In the rows, zero is written as 128.
The same turns and mirrors carry the whole set onto itself, and each row onto the other rows of its family. Which rows share a family with each named row? Give them in list order.
These 27 rows form 9 families of 3 rows each.
Q_145: [139 132 144 116 156 117 118 124 133]
Q_781: [134 117 138 101 146 101  94 144  97]
Q_158: [125 121 132 102 143 123 117 112 122]
Q_104: [129 129 136 100 152  99  89 158 110]
Q_613: [135 123 145  83 147  99  92 146 109]
Q_139: [141 122 146 105 150 120 110 112 115]
Q_549: [126 135 135  79 149  96 102 148 110]
Q_693: [133 127 143 101 148 122 114 116 138]
Q_969: [123 126 133  82 151 106  98 153 104]
Q_535: [111 144 153 102 133 141 104 140 112]
Q_974: [106 139 156 112 128 119  92 148 127]
Q_926: [132 124 128  88 152  98 107 148 112]
Q_148: [138 123 137 110 159 127 115 124 126]
Q_322: [128 139 151 110 156 122 106 114 134]
Q_830: [134 136 143  83 160  98  94 136 113]
Q_694: [103 148 160 100 132 121 110 142 127]
Q_887: [132 135 151  88 153  98 102 160 114]
Q_321: [134 125 144 120 147 123 120 122 127]
Q_181: [102 135 152 112 130 132  99 139 111]
Q_820: [101 136 134 118 135 117  99 148 122]
Q_202: [100 136 150 106 123 117 103 144 107]
Q_538: [104 150 158 104 139 113  87 140 114]
Q_618: [106 143 160 112 126 119 102 138 110]
Q_839: [146 131 143 104 159 134 113 132 122]
Q_825: [140 130 159  99 152 118 122 122 127]
Q_179: [ 98 142 139 105 130 124 102 132 124]
Q_92: [128 137 137  83 150 117  96 159 107]

Same family as Q_145: Q_549, Q_618
Same family as Q_535: Q_839, Q_92
Same family as Q_694: Q_887, Q_825
Same family as Q_181: Q_969, Q_148
Same family as Q_322: Q_830, Q_538
Same family as Q_781: Q_158, Q_820
Same family as Q_613: Q_693, Q_974

The same turns and mirrors carry the whole set onto itself, and each row onto the other rows of its family. Which rows share a family with each named row? Give them in list order.
These 32 rows form 4 families of 8 rows each.
Q_377: [137 123 117 109 125 133 154 129 117 131 131 137 125 115 147 137 145 109
 149 104]
Q_188: [159 103 137 131 137 135 127 121 139 132 133 148 110 130 125 124 134 127
 126 120]
Q_176: [141 121 135 107 114 132 122 155 121 111 132 149 146 118 119 137 135 138
 132 129]
Q_647: [132 147 125 132 135 137 131 126 115 101 145 140 118 112 132 115 142 125
 151 131]
Q_198: [128 114 131 114 109 118 121 137 145 116 143 134 130 101 138 102 139 115
 114 118]
Q_333: [149 131 152 113 107 135 144 142 131 118 107 126 126 142 136 115 139 124
 151 140]
Q_56: [155 102 137 127 131 137 120 109 141 139 131 149 116 125 124 122 138 124
 130 132]
Q_927: [143 125 147 110  93 127 139 132 133 121 107 122 121 139 135 105 141 132
 139 135]
Q_137: [139 117 121 117 121 108 138 134 147 116 138 148 100 114 107 112 159 111
 150 132]
Q_755: [137 120 116 110 122 136 146 135 111 122 123 129 129 115 151 128 158 102
 153 114]
Q_82: [130 102 111 133 121 120 150 138 111 125 115 128 133 125 119  96 133 126
 145 127]
Q_219: [127 114 140 119 120 126 129 143 149 120 150 125 112 102 136 101 152 105
 132 120]
Q_534: [136 103 112 141 127 123 149 149 118 119 121 132 126 128 121  96 127 127
 140 117]
Q_483: [148 122 143 139 128 145 113 122 140 135 133 149 108 128 132 118 139 117
 137 130]
Q_449: [147 127 146 110  93 131 143 142 129 124 118 122 122 140 136 104 130 133
 132 127]
Q_823: [137 111 130 103 108 133 116 147 127 126 136 144 141 112 119 139 141 143
 144 132]
Q_967: [147  94 112 133 126 125 144 146 117 109 121 136 135 130 118 100 145 124
 135 114]
Q_122: [146 119 119 116 113 120 141 131 153 125 133 144 109 122 120 112 155 118
 172 140]
Q_738: [127 142 127 126 117 134 122 113 114 115 142 130 113 111 133 103 141 134
 146 140]
Q_564: [131 101 124 125 119 116 152 152 111 112 119 129 130 124 106 108 143 131
 146 119]
Q_845: [125 141 140 135 127 130 123 108 123 109 138 145 121 111 118 111 141 130
 142 133]
Q_961: [135 115 129 101 113 128 132 146 124 132 130 145 144 114 115 141 134 137
 150 139]
Q_920: [125 118 134 116 120 113 133 138 144 122 145 132 124  99 136 101 131 109
 118 125]
Q_502: [121 145 129 128 128 129 131 120 112 114 136 128 113 108 136 112 138 130
 151 139]
Q_455: [155 112 140 137 146 136 131 123 140 126 122 148 116 129 132 118 133 109
 127 127]
Q_723: [132 111 141 109 118 120 120 136 148 113 138 133 132 100 139 110 152 106
 120 130]
Q_133: [149 123 118 115 119 119 148 135 150 125 147 146 101 120 120 114 147 119
 165 133]
Q_745: [153 120 123 117 111 119 132 138 146 107 137 143 107 124 118 106 163 121
 161 144]
Q_758: [146 113 115 107 114 140 147 130 114 134 136 135 124 120 146 131 147 115
 144 100]
Q_490: [132 122 122 116 108 132 125 144 113 122 119 154 146 122 109 134 137 134
 149 125]
Q_561: [137 113 129 106 113 134 146 151 115 134 126 126 118 124 145 133 155 108
 141 107]
Q_767: [140 126 148 121  98 147 139 137 128 128 110 127 134 142 139 111 139 123
 143 116]

Same family as Q_845: Q_137, Q_219, Q_483, Q_564, Q_490, Q_561, Q_767
Same family as Q_745: Q_176, Q_647, Q_333, Q_755, Q_967, Q_455, Q_723

The same turns and mirrors carry the whole set onto itself, and each row onto the other rows of its family. Which rows share a family with each named row? Give them in list order.
These 28 rows form 7 families of 4 rows each.
Q_180: [103 123 125 142 111 101 173 112 138 107 140 118  87 162 136 132 130 158
 119 146 157]
Q_776: [145 115 133 160 152 118 153 127 126 113 147 131 105 127 110 116 124 179
 152 122 160]
Q_659: [117 115 128 136 128 120 153 102 132 117 114 121  76 142 117 125 121 168
 124 149 141]
Q_237: [107 133 130 147 108 109 176 118 143 114 139 124  81 153 134 125 128 153
 120 155 154]
Q_330: [ 96 132 130 144 112 111 165 127 147 109 137 117  80 155 123 127 124 158
 127 163 162]
Q_590: [103 129 130 146 106 106 182 121 136 118 135 128  85 151 141 120 133 162
 120 150 156]
Q_112: [114 114 131 132 135 112 148 107 135 119 107 124  81 153 123 119 119 174
 125 153 149]
Q_446: [144 115 131 164 142 113 147 133 120 112 140 132 104 132 115 117 127 185
 150 118 164]
Q_299: [129 119 131 150 132 139 173 148 140 121 155 148 116 143 134 116 124 160
 142 127 167]
Q_893: [125 117 120 132 127 114 150 115 128 115 103 125  78 147 117 130 123 178
 129 151 152]
Q_49: [ 97 135 127 149 112 108 176 111 138 113 139 118  83 152 139 126 120 157
 130 148 154]
Q_424: [133 115 131 149 136 130 174 150 147 123 161 138 114 143 133 110 119 158
 144 130 170]
Q_560: [136 111 130 167 146 124 158 127 124 110 150 126 105 138 117 116 129 184
 153 111 163]
Q_509: [120 112 123 137 127 117 150 116 137 111 110 113  72 156 116 117 114 176
 133 155 152]
Q_22: [103 131 120 153 107 101 168 113 133 112 138 124  87 162 135 128 127 165
 124 152 154]
Q_721: [126 119 123 152 145 135 166 141 146 128 158 142 120 146 137 108 121 161
 144 133 167]
Q_588: [108 117 129 142 121 114 157 104 136 119 116 111  84 142 105 124 107 174
 128 150 146]
Q_737: [125 116 129 153 147 140 165 151 143 125 151 142 106 146 139 114 118 162
 149 125 171]
Q_643: [141 117 129 164 137 126 151 126 127 116 154 127 106 135 112 122 125 188
 158 118 158]
Q_530: [100 125 123 139 111  99 168 122 148 113 138 117  84 158 139 123 126 164
 128 151 164]
Q_860: [142 109 130 161 140 122 154 127 131 118 150 122 114 132 111 107 117 191
 146 120 162]
Q_159: [145 105 131 170 150 118 149 129 123 116 153 125 104 141 112 119 129 176
 148 123 158]
Q_553: [116 115 121 137 125 120 149 113 128 125 108 125  82 156 125 121 114 174
 121 158 148]
Q_199: [136 103 127 159 153 127 152 123 138 119 150 131 113 127 107 114 124 179
 143 124 161]
Q_265: [124 111 130 154 141 123 160 148 145 125 166 132 116 141 123 116 132 153
 148 134 173]
Q_913: [126 119 125 134 123 111 150 107 136 118 108 114  82 143 117 123 118 177
 130 156 153]
Q_125: [128 121 128 154 138 139 160 154 143 131 160 141 103 142 131 110 115 161
 142 130 170]
Q_21: [127 128 133 157 141 133 159 152 142 123 164 141 110 143 128 122 123 152
 145 129 164]

Same family as Q_913: Q_776, Q_237, Q_424
Same family as Q_125: Q_180, Q_112, Q_643
Same family as Q_22: Q_560, Q_737, Q_553
Same family as Q_199: Q_330, Q_588, Q_265

The same turns and mirrors carry the whole set onto itself, and each row onto the other rows of its family. Which rows share a family with each named row? Give them in list order.
These 16 rows form 4 families of 4 rows each.
Q_173: [144 140 112 128 121 110 140 166 119 125 158 129 153 111 122 138 136 127]
Q_671: [140 136 111 120 120 103 143 166 109 127 157 130 149 113 120 136 143 129]
Q_953: [138 135  96 129 124 140 139 130  82 128 129 144 117 134 124 129 142 152]
Q_980: [140 138 110 130 119 105 143 166 115 122 161 138 147 114 123 141 137 130]
Q_386: [138 136  96 124 124 141 137 133  84 126 134 143 120 140 119 130 141 154]
Q_57: [130 142 123 110 138 150 138 138 120 128 152 127 134 104 144 139 155 157]
Q_251: [129 144 121 112 142 148 136 140 117 127 152 136 140 103 145 143 152 160]
Q_254: [142 136  91 123 119 137 134 132  82 123 131 139 119 134 121 125 143 151]
Q_457: [137 137  96 126 120 139 136 130  82 120 136 148 117 136 115 134 138 145]
Q_540: [142 136 110 128 122 104 142 165 116 128 156 130 147 111 116 143 140 127]
Q_954: [133 142 123 111 142 148 135 136 118 126 152 134 138 107 152 138 153 156]
Q_183: [151 142 116 143 131 130 162 123 111 138 153 121 117 111 127 119 119 124]
Q_343: [150 139 115 144 135 130 161 125 107 137 152 118 117 119 126 121 116 124]
Q_655: [148 141 115 143 137 131 160 122 106 140 161 124 115 117 128 125 116 126]
Q_681: [151 140 118 135 129 131 164 122 108 143 156 117 115 114 130 115 119 131]
Q_912: [131 141 124 112 139 146 134 134 123 127 156 136 133 104 150 146 148 152]

Same family as Q_954: Q_386, Q_540, Q_183
Same family as Q_251: Q_173, Q_953, Q_343

The same turns and mirrors carry the whole set onto itself, and each row onto the other rows of its family. Which rows share a family with each named row? Give them in list order.
These 32 rows form 4 families of 8 rows each.
Q_209: [131 141 126 145 126 109 137 129]
Q_497: [119 136 147 125 125 131 134 109]
Q_841: [132 124 123 106 107 141 132 134]
Q_852: [114 139 132 114 130 113 137 115]
Q_204: [138 125 123 148 108 128 133 124]
Q_421: [112 121 114 131 127 118 148 119]
Q_579: [149 122 122 126 122 144 116 137]
Q_17: [126 135 147 112 134 141 124 117]
Q_804: [136 120 111 145 118 125 136 119]
Q_415: [125 115 122 120 108 141 142 142]
Q_707: [146 116 109 129 124 141 122 132]
Q_240: [132 127 143 114 116 150 127 123]
Q_886: [138 134 129 122 149 127 111 126]
Q_479: [136 143 128 126 147 115 121 135]
Q_401: [110 125 128 132 118 119 151 124]
Q_816: [147 133 121 120 131 134 117 149]
Q_937: [136 132 139 129 141 139 128 152]
Q_688: [144 130 120 140 108 128 134 143]
Q_861: [115 126 118 114 149 121 134 123]
Q_760: [124 121 126 102 137 140 126 143]
Q_770: [126 139 143 137 147 125 133 142]
Q_677: [126 135 130  96 134 132 123 129]
Q_598: [125 128 143 128 108 141 137 115]
Q_282: [120 130 126 123 103 124 146 121]
Q_528: [125 111 109 123 114 138 145 133]
Q_270: [129 130 116 138 142 113 128 112]
Q_293: [110 132 131 114 146 116 135 126]
Q_675: [127 135 141 149 129 125 143 141]
Q_350: [127 115 112 106 137 140 129 136]
Q_336: [129 137 129 143 135 112 128 113]
Q_119: [139 126 114 121 149 130 114 125]
Q_869: [135 128 137 141 124 140 138 152]

Same family as Q_293: Q_204, Q_579, Q_415, Q_886, Q_401, Q_760, Q_336
Same family as Q_841: Q_209, Q_852, Q_479, Q_816, Q_688, Q_677, Q_282
Same family as Q_240: Q_497, Q_17, Q_937, Q_770, Q_598, Q_675, Q_869

